In the rows, zero is written as 128.
Rotation paths and how fast each direction turns (degrees per step):
Each turn is a multiple of 5 degrees from 10 to 175, or 0.
Each row of a path follows its step; steps can be skipped.

step 1: [127 122 119 122 129 120 132 130 129 115 137 129 125 131 121 128 126 119
 132 132 128 127 130 133 128 119 123 127 128 137 120 126 131 121 130 131
 119 131 120 139 126 141 130 128 130 123 129 131 134 129 117 129 128 127
 133 133 129 127 140 124 128 119 128 121 129 117 130 129 136 120]
step 3: [130 131 128 133 137 128 130 129 127 125 126 123 119 131 128 133 124 122
 131 138 135 125 137 127 127 125 131 124 127 128 134 127 133 118 126 124
 118 119 129 134 125 126 136 130 137 130 126 131 140 128 122 133 135 125
 124 124 119 143 119 130 134 136 129 121 136 132 136 129 124 116]
step 4: [129 130 119 127 135 127 142 130 131 123 131 129 120 139 126 129 123 118
 131 131 129 124 128 127 124 123 132 125 133 124 128 118 129 128 130 126
 127 125 125 130 117 131 120 145 131 125 123 131 132 126 123 131 135 133
 126 127 126 130 133 115 132 122 122 126 128 129 123 128 130 111]
step 7: [133 127 128 123 130 127 136 127 122 127 129 116 123 132 129 117 128 119
 133 136 126 125 126 131 126 116 139 124 124 130 132 129 126 124 135 123
 130 127 124 126 122 140 121 130 122 127 121 126 137 125 117 125 137 130
 133 131 124 135 120 125 123 135 133 137 125 127 129 126 135 115]
step 9: [122 129 131 124 131 112 131 126 131 128 127 128 131 132 127 123 132 124
 121 121 127 130 128 130 129 122 126 122 128 135 129 128 129 123 136 128
 129 127 123 135 124 125 139 127 141 133 119 135 127 128 121 136 123 129
 119 126 122 139 130 115 127 128 135 126 126 135 130 114 131 117]
step 10: [128 130 128 121 135 117 131 123 126 126 132 121 122 125 128 128 130 125
 136 130 129 129 121 135 134 124 130 117 124 133 133 123 130 126 133 134
 132 118 124 125 112 132 128 125 122 128 116 125 122 124 121 134 132 137
 119 129 137 127 126 125 123 132 128 132 132 127 134 119 121 120]
step 12: [118 125 135 121 130 112 135 126 128 118 127 130 122 124 126 122 132 125
 135 126 124 130 134 129 132 126 129 130 132 129 120 133 118 119 130 120
 124 131 112 132 126 134 132 130 137 130 124 131 132 117 119 127 128 132
 128 132 119 129 136 122 127 123 137 129 129 125 130 134 129 125]
step 13: [129 128 127 130 128 120 125 123 130 108 133 132 123 127 126 131 125 128
 142 125 123 130 131 135 130 118 128 126 120 135 122 121 118 127 129 130
 130 123 131 128 126 134 132 121 127 126 123 128 129 120 114 129 130 130
 122 121 128 138 131 129 118 129 128 130 123 137 133 122 128 124]
step 14: [137 125 126 123 138 125 125 132 129 122 135 127 127 126 134 122 130 134
 142 134 130 132 131 128 128 115 131 128 126 126 127 129 132 125 134 129
 118 113 130 133 122 124 135 127 131 131 120 127 137 132 128 131 121 125
 126 122 126 140 135 125 127 131 121 128 133 134 135 131 116 123]
Speeds:
[130 128 128 128 131 128 125 129 130 129 124 129 129 126 129 128 129 128
 127 130 128 128 129 129 130 129 128 127 127 129 129 128 131 130 127 127
 128 128 128 129 129 127 128 127 127 126 128 128 129 125 127 128 126 127
 128 129 126 130 130 130 131 127 127 129 129 130 127 128 128 128]
130
[128 128 129 129 128 129 127 127 128 130 129 127 129 130 127 129 127 127
 129 126 127 128 129 127 126 128 130 129 127 129 128 127 128 130 128 128
 129 128 131 127 127 130 128 130 129 128 128 129 129 126 130 128 127 128
 127 129 127 130 131 126 128 130 128 129 125 130 127 126 130 130]
160
